128 stands for zero in the data rows.
Here are some points:
[ 72 101 122 174  99 111  78 120 165  90 177 110 128 187  50 121 150  94
 107 173 242 144 116  94  88  76]
[152 233  29   0 149 201  97 189 123 176 160 168  82 183 159 165 139  88
 186  47 227 153 255  94  35  78]
[178  53 156 164 114  77 198 138  82 138  82 107 185 102 136  84  76 128
  89 145  80 100  46 180 222 187]
[ 32  82 192 222 120 111 134 117 159 123 146 132 188 106 117 139 105 113
 105 178 155 154  20 127 123 170]
[214 135 105  95  96 193 114  98 102 122  91 142  31 118 118 133 140 168
 102 110  95 145 146 167 133  96]
[144 157  55  80 111 157  89  86 101 134 121 108 133 203 109 124 155 115
 112 110 119  99 130 130 111  76]
[171  74 190 133  98 124 215  90 128  62  72  72 154 107 127  66  89 146
 132 132  76 152  99 135 169 181]
[129 124 145 138  94  82 137  81 147 128 128 102 138 123 134 119  93 105
 103 109 146 132 146 152 136 122]
[ 48 125 148 145 103 101 150 126 199 135 117 145 104 151  76 151 124 131
 137 161 153 128 126 125 116 149]
[118 195  88  77 116 189 100 164 129 125 161 126  90 216  99 165 139 118
 144 107 223 118 136 140  59 104]
[ 64 105 144 158 122  67 186 137 190 107  91 103 116 197  95 144  86 113
 139 104 158 139 171 128 118  85]
[151 164  88  88 155 163  79 138  94 183 151 160 115 142 179 103 142 169
 142 130  98 126 117 166  87 151]
[ 80  76 139 152 140 130 157 177 162  82 141  93 111 168  71  72 105  98
 106 174 239 108  64 127 145 144]
[179 107 143  95 141 191 133 151  72 127 133  84 129 172 149 148 142 151
 149 108 125 114 146 108 130 187]
[235  46 122 128 158 126 165 138 109  58  97  57 134 155 154  83 142  72
 114  96  90 125 163 104 211 128]
[159 232 111  24 108 106 112 132 125 241 156 210  96 119 193 175 216 174
 176 107  81 102 145 121  37  88]
[ 74 128 200 176 146 154 225 147 206  71  15 184  89 158 101 138 144 173
 138  86 145 187 255  61 118  69]
[183  71 165  78 143 132 152 121  93 110 119  79 144  98 162  51 113 119
 132 156 133 128   1 146 193 208]
[255 157  36   0 155 159  22 100   0  94 172  20 167 131 196  73 124  63
 134  74  63 150  23 192 219 175]
[168  37 143 121 137 111 142 113  68 109  98  87 132 131 135  91 105 119
 133 162 146  99  54 152 186 208]
[ 82 129 127 184 172  80 106 135 150 141 179 160 170 163 138 160 111  84
 125 170 125 152 114 125 132 165]
[143 165 133 131 126 127 196 157 148 117  63 184 112 113 161 147 139 172
 147  91  55  91 223  83 145  87]
[ 80 213  98 142 166 154  55 107 133 148 207 158 111 138 124 150 180 110
 145 100 179 159 143 109  31 117]
[255 153 102  99 169 146 127 188  58  40 116  43 119 194 127  92 155  89
 175  58 133 135 234 140 178 137]
[114 102 108 108  87 137 105 106 106 132 156  94 123 128 108 140 130  94
 139 160 145 126  76 159 163 156]
[160 110 155 139 131 128 170 133 140 118  66 156 152  93 188  89 108 174
 121 127   0 100 129 145 215 111]
[255 147 105  35 129 157  52 104   9 113 167  53 165 142 194  94 131  74
 151 109  89 135  57 172 193 164]
[100  84 126 117 117 132 118 161 109 153 197 138 117  92 143 125 147 124
 131 179 188 126  10 187  55 209]
[229  81 117 115 167 110 171 134 122  60  79  96 158 138 156  67 120 113
 137 105  56 171 201 108 200 149]
[114  62 124 160 106 118 157 141 124  87  69 105 128 104 119  98  82 116
  84 146  85 127  91 134 188 125]
[133  69 146 169 125  79 175 107 132  70  93  88 166 145 117 103  79  80
  99 118 157 176 168 128 165 103]
[ 49  43 126 153  96 159 102  52 137  28 111  60  51 199  25  87 101 123
 127 179 246 156 135 105 115  46]
30 more points follow, each with its number after it:
[183  66  75 114 159 161 120 122  87  48 130  69 150 152 109  62 133  55
 140  96 124 134 113 130 186 148] 0
[129  85 153 188  96  76 146 141 138 112 108 114 144 118 122 108  81 111
  89 148  97 117  75 148 162 152] 1
[136 131 118 113 113 120 147 129 115 145  70 111 152 148 125 102 119 126
 131 102  93 159 184 112 119  89] 2
[ 64 140 114  92  99  58 128 136 131 154 117 154 159 163 135 140 113 110
  96 153 125 122  66 144 101 111] 3
[174  55 172 160 147 119 141 145  96  93 144  88 160 128 124 114  92 115
 109 148 144  94  17 134 182 221] 4
[  0  82 154 185 120  84 149 126 215  86  90  80 112 181  40 128  91  77
  77 163 222 150 191 109  74  88] 5
[  1  91 201 169  86  46 255 117 209  83   0 145 164 110 118 198  96 208
 111 162  91 178 164  92 114 161] 6
[131  86 145 151 100 130 146 133 149 136  96 171 130  71 160 123  93 172
  82 134  31 125 136 141 194 132] 7
[ 98  70 141 197 164 104 122 159 153 109 104 197 166  53 132 159 121 183
 129 172  72 104  68 176 128 163] 8
[208 171 112  66 131 166 107 152  77 184 163 144  91 105 142 106 167 174
 163 110  98 112 100 149  88 142] 9
[112 203  53 104 160 192  94 169 145 101 175 215  63 151 136 148 172 124
 166  90 131 139 255  93 106  80] 10
[215  78  76 142 176 153 157 116  64  44 129  43 133 161  95  74 117  29
 164 114 146 146 122 130 208 131] 11
[ 13 223 184 119 106  88 255 130 247 255  15 255 125  49 155 239 140 255
 157  67  41 137 255  96  55  78] 12
[ 85   0  69 154 147 148 118 101 128  19 123   0  99 193  53  81 180  63
 101 171 255 150 122  97 144 117] 13
[101 178 126 137  95  94 153 129 169 201 124 173 169 102 102 150 142 150
  81 149 100 143 137 127  82  67] 14
[255 182  61  22 151 172  56 138   3 157 167  54 178 128 192  73 154 114
 111  87 109 118  65 150 153 139] 15
[205 109 121 106 135  75 175 187  91 122 107  95 186 151 173 106  96 112
 108  98  99 150 115 125 161 173] 16
[ 93 156  77  88 133 171 177 155 140 116 110 160  98 140 157 164 173 173
 158  94  94 139 206 106  96 132] 17
[115 122 152 130 133 140 129 125 140 133 140 125 128 136  97 131 109 126
 129 131 137 124  87 141 121 168] 18
[100 106  65 118 179 147  31 215 136 120 163 132  91 125  87 130 147  25
  85 111 219  65 130 146 135  89] 19
[ 89 144 119 134  98 152  49 100 145 178 172 151 132  96 132 152 109 142
 108 124 109 137  77 154  89 103] 20
[ 99 198  91 154 119 122 137 121 133 151 112 160 104 131 131 160 143 137
 148 127 177 170 180 100  44  34] 21
[ 75 151  83 128 140 122 166 126 127 117 120 136 128 132 137 157 142 131
 126 105 114 145 191  99 116  76] 22
[102 200 100 111 131 172  61 123 114 177 218 162 110  96 116 146 169 134
 131 110 174 107 129 126 103  71] 23
[ 27 255  93 138 143 157 103 163 190 118 171 171  65 150  79 219 174 103
 143 138 167 143 255  78  67  36] 24
[136 134 131 137 122 120 120 129 106 143 126 121 134 155 101 127  95 101
 121 106 132 114 121 149 146  68] 25
[154 113 144 163 124 126 103 109 121 138 181  75 135 124 129 113 103  95
  94 152 144 112  36 125 111 165] 26
[ 78 110 145 206 114 105  88 105 133 132 147 132 172 121  95 144 109 146
  84 176 135 126  42 167 147  98] 27
[142 149 161 123 125  99 169 144 132 155 125 136 142 112 162 135 120 129
 148  78 127 150 143 128 145 158] 28
[ 98 136 132 140 150  88 140 136 149 132  99 141 127 163 113 149 109 120
 112 126 190 140 186  92 128 104] 29
Which three of these numbered points are nearest to each point below by angle, seen from the average point of the first points? Their numbers follow each, nearest first.
[186  71 125 162 112 137 143 150 100  79 113  72 152 181 153  77 111  45
 123 116 108 139 130 105 171 170] > 0 11 16
[120 112  91 133 126 135 119 118  97 101 123  42 136 187 116 126 128  45
 150 164 177 141 125 116 176 127] > 13 11 0
[195  55 122  26 115 198 203 127 111  75  57  89  53 189 103  66 162 156
 175 126 149 106 190 142 178 114] > 11 0 13
[ 68 148 117 159 115 114 147 115 147 148 119 141  74 116  78 138 141 169
 117 119 148 148 177  74 111  63] > 21 22 24
[202  78 157  83 127 123 213 167  85  74  29  84  95 145 145  87 122 146
 173  81  94 136 215 111 170 141] > 2 16 11
[ 33 120 206 181 105  86 150  70 213 112  94 161 131 134  86 185 136 155
 119 147 154 193 174  54  86 107] > 6 5 29
[ 59 113 153 191 119  96 124 156 125 157 182 134 113 130 151 142 100 140
  99 144 178 156  31 183 110 193] > 18 27 26
[138 103 172 123 123 113  37  98 104 155 199 103 192 104 123 114 140 110
 135 142 157 111  55 123 149 172] > 26 4 27
[180 171  82  78 134 113  22  76  44 160 187  74 142 135 145 108 175  66
 125  85 119 127 100 146 156 165] > 15 9 23
[ 96 177 150 141 120 114 170 105 155 168 105 180 137 120 116 169 128 170
 127 127 139 110 168 100  63 129] > 12 14 21
[121 142 101 144 125 137  95  95 131 125 114 126 132 128 113 145 116 133
 155 131 127 157 121 134 128 119] > 20 21 24
[105  70 150 137 111 137 107 102 137 129 169 149 114 125 133 124 135 146
 104 168 156 123  77 117 111 176] > 18 26 27
[166 118 145 128  97 108 160 128 129 143  98 131 148  61 159 112  97 167
 116 126  62 109 131 147 186 132] > 7 1 8
[ 99 105 141 145 149 122 145 137 128 161 124 168 171 113 155 146  82 184
 109 166 104 122 118 182 133 159] > 8 7 27
[113 143 170 158 146 115 134  94 149 136 104 112 118 165 109 138 117 124
 139 106 130 138 152 119 101 105] > 29 21 12
